128 stands for zero in the data rows.
Here are some points:
[55, 139, 155, 160, 133, 99, 55, 153]
[105, 177, 118, 109, 120, 147, 112, 154]
[234, 101, 105, 96, 100, 162, 225, 88]
[155, 118, 136, 47, 126, 133, 131, 142]
[197, 73, 104, 96, 145, 125, 173, 111]
[164, 124, 167, 99, 212, 100, 178, 88]
[100, 189, 136, 93, 102, 108, 110, 144]
[145, 154, 100, 132, 134, 117, 145, 177]
[232, 110, 91, 126, 81, 130, 207, 124]
[60, 121, 157, 80, 122, 110, 64, 158]
[113, 145, 110, 174, 109, 124, 77, 132]
[152, 131, 104, 157, 115, 152, 126, 164]
[200, 69, 116, 78, 86, 153, 142, 115]
[85, 128, 141, 133, 147, 60, 121, 119]
[166, 124, 108, 113, 164, 193, 198, 85]
[108, 167, 133, 119, 141, 86, 110, 128]
[62, 116, 131, 186, 76, 128, 67, 152]
[119, 118, 107, 127, 154, 125, 163, 149]
Here are 17 more points, each followed by its number:
[64, 158, 143, 150, 62, 119, 64, 152] 0
[147, 99, 128, 88, 253, 140, 154, 69] 1
[176, 131, 125, 138, 150, 133, 211, 96] 2
[53, 110, 134, 155, 92, 99, 61, 149] 3
[181, 124, 123, 48, 130, 137, 167, 106] 4
[78, 166, 111, 151, 100, 179, 76, 125] 5
[54, 173, 154, 169, 120, 116, 11, 156] 6
[224, 96, 76, 115, 75, 156, 186, 95] 7
[176, 98, 88, 85, 124, 164, 164, 102] 8
[132, 95, 130, 122, 250, 137, 183, 82] 9
[95, 144, 117, 161, 97, 110, 61, 128] 10
[181, 134, 137, 67, 123, 164, 199, 112] 11
[57, 134, 105, 176, 73, 109, 37, 157] 12
[72, 120, 195, 93, 105, 127, 48, 144] 13
[73, 191, 138, 145, 114, 69, 75, 141] 14
[215, 118, 123, 101, 123, 150, 192, 134] 15
[87, 132, 154, 136, 114, 121, 117, 140] 16
Which of these numbered points is nearest to each point below, ignoring the direction in which the first points spread most? Its number follows each.
[71, 126, 104, 155, 81, 109, 58, 151] > 12
[65, 141, 134, 227, 171, 116, 98, 150] > 2
[211, 59, 115, 97, 130, 162, 197, 66] > 3
[162, 120, 131, 142, 113, 132, 191, 115] > 16
[31, 153, 124, 137, 30, 70, 0, 151] > 7
[103, 137, 106, 172, 171, 80, 115, 144] > 2
[224, 86, 88, 92, 94, 158, 171, 100] > 7
[161, 95, 121, 72, 136, 121, 183, 135] > 4
[137, 148, 141, 133, 50, 162, 138, 166] > 0
